Each path below is one point turned by a fixed rotation once a step. After each direction that follows a path, write how fast that rotation turns it, in degrees per step (0 if it stays still).
Each turn is a multiple of 5 degrees from 10 to 175, or 0.
Each row of a path follows its step; steps can be skipped.
Rotation 1:
step 0: [  3  14   4   1 -15  -4 -11  -3  13   0  -5  -5  -1  -2   0  -2   5  11
  -6  -3 -12  -1   3 -14   1 -10  -5  -3   2  -4   3  -3  -5  10  -8  -1
  -9  -3   4 -10   3  -5  -1   0   1   1   6  -2  -2   6   8  -4  10  -3
   9   1  -3   0  -5  -8  -7   8   3   2   4  10   5   2   7   3   0  -6
   3  -1   1   4  -5 -17  12   7]
step 10: [ -6  -2   1  -7  -9   2  10   3  -6  -4   1 -10   3   7  -4   3  -3   9
   2  -1  -2   1  -4  -9   3  -4   0   5   5   4  11   4 -16  14  -7  -2
   6  -8  -4  -5 -10   3   3   9   1  -3  -2   6  -5  -1  -1  -8   2   6
   1  12  -7   5   4  -1   1  11   6   1   2  11   3   0  -3 -14 -12  -4
  11   7  -6   0   3  -1   0 -13]
step 13: [  5  -1  -4   5  -4  -1   4  -4  -1  -6  -1 -10  -1   7 -16  -4  12  11
   4  -1  -4  -6  -6  -1  10  -9   9   8   0   0   7   1  -6   6  -9  -6
  -2 -12  -1 -10 -12   1  -6   9  -4  -5   2  -6  -5  11   3 -10   9  -4
   4   8   0   8  -4   0  -1  -8  10   2  -2   8   3   0  -4  -7  -6  -4
  -1  14  -4   0   4  -5  -8  -4]
step 15: [  1  15   4  11  -8  -5 -12   0   5  -4  -3  -9   5   2  11  -7   6  -3
  -3   9 -12  -4   5   2   7  -3   4   0  -6  -7   6  -6 -11   2 -11  -6
   1   2  -6  -7  -2  -5   0   0  -5   1   1   0   6  -5  10  -7   9 -10
   1  -2  -7  -6 -15  -3 -10  -2   6  -2  -4   5  -1  -3   8  -3  -1   5
   7  10  -3   0  -4 -14  -1  -1]
step 16: [  6   3  12   4   0  -1  -3  -5  -5   0   2 -13   6  -5  -3 -12  11   8
   5  -1 -10  -5  -9  -1   1  -7  -6   6   2  -3  16   9  -3  -2  -3  -8
   4  -3   2  -3   4   3  -1   9 -11  -1  -5  -4  -6  -6   3 -12   6   0
   3   9  -5   2  -2   1  -8   4   5   9   7   6   4  -3   1 -13  -5 -12
  -5   5   1  -6   1 -14  -7  -4]
step 23: [  1  -2   1   3  -9   8   1   5  -8 -15  -5   4  15   2   3  10  -1   1
  -4  -3   5   4   8  -6   2   5  10  -3   4  -2  11   6 -16   1   7 -11
   0   3  -9 -14  11   0   2  -7  -2  -7  -6  -7  -1   7   1   7   2   7
   1   3   6   3  -8  -5  -7   4  15   6  -2   3  -9  -6  -2  -9  -1  -2
   3   6   0  -7  -4  -4  -4   2]
step 25: [  4   5  -2   4  -4  -2   1   3  -4  -1   2   7   6  -3  -8   8   1   7
   9  -2  -5   3  -4  -6  -4 -11   9   4   0   4  -3  -4 -12   9 -11  -3
  -6  -5  -9 -11  -1   4   1  -6  -8   5   2  -7  -5  -3  -3  -8   2   3
   0  11  -2   1  -2   5   4   6  11   6  -4  16   6  -3  -4 -11 -14 -12
  -7   7  -9   7   3  -6   1  -2]
step 26: [  1   2   3  -3   3  -7  -2   9  -9  -4   0  -1  10   9   4  12  -5   7
  -5   5   2  -4   7  -6  -4  -2   6   2  -3  -7   3   1 -10   7  -3 -13
   0  -6  -2 -19  -6  -1   1 -11   4   0 -11   3   2   6   5  -3   4  -2
   9   5  -5  -6  -6  -3   9   1  11  -1   2   7  -5 -11   1 -13   8 -14
   6   3   0  -7   1  -5  -4   8]
Directions:
[-1 -1  0 -1 -2 -2  0  1 -2  2  0  0 -2  1  0 -1  0 -1  1  0  2 -1  0  1
  2 -2  4 -1  2  2 -3  3 -1 -2  1  3 -4 -1 -1  1  0  1  2  1 -1  0 -2  1
  3 -1  1 -2  4  1  0  0  2  2  4  3  0 -1  2 -2 -1 -1  2  1  1  0 -1 -4
  1  1  0  2  2  0  0 -1]	95
[ 2  2  1 -1  2  1  0  1 -3  0 -1  4 -1  0  3  3 -1  3  1  0  3  2 -2 -2
 -2  4  1  0 -2  0  1 -1 -1  0  1  1 -1 -2 -4  1  0  1  3 -2 -1 -1  1  1
  0  0 -1  2 -1  1  5  0  1  1  1  0  2  1  1  1 -1 -1 -1 -1  0  0 -2  0
  1  0 -1  2  1  1  0  3]	20
[ 2  2 -2  0  1  1  0  3  4  1 -1 -2  3  0  3  0  0  0 -1 -1  2 -2  0 -1
  3  1  1 -3  0 -1  1  2 -2 -1  0  0  1  0 -1 -1 -3 -2 -1  2  1 -1 -1  3
 -1  1  4  1 -1 -1  2  2  0  3 -1 -1  2  0 -3 -1  1  0 -2  4 -1 -1 -1 -2
  0  1  0 -1  0  1 -3 -1]	135
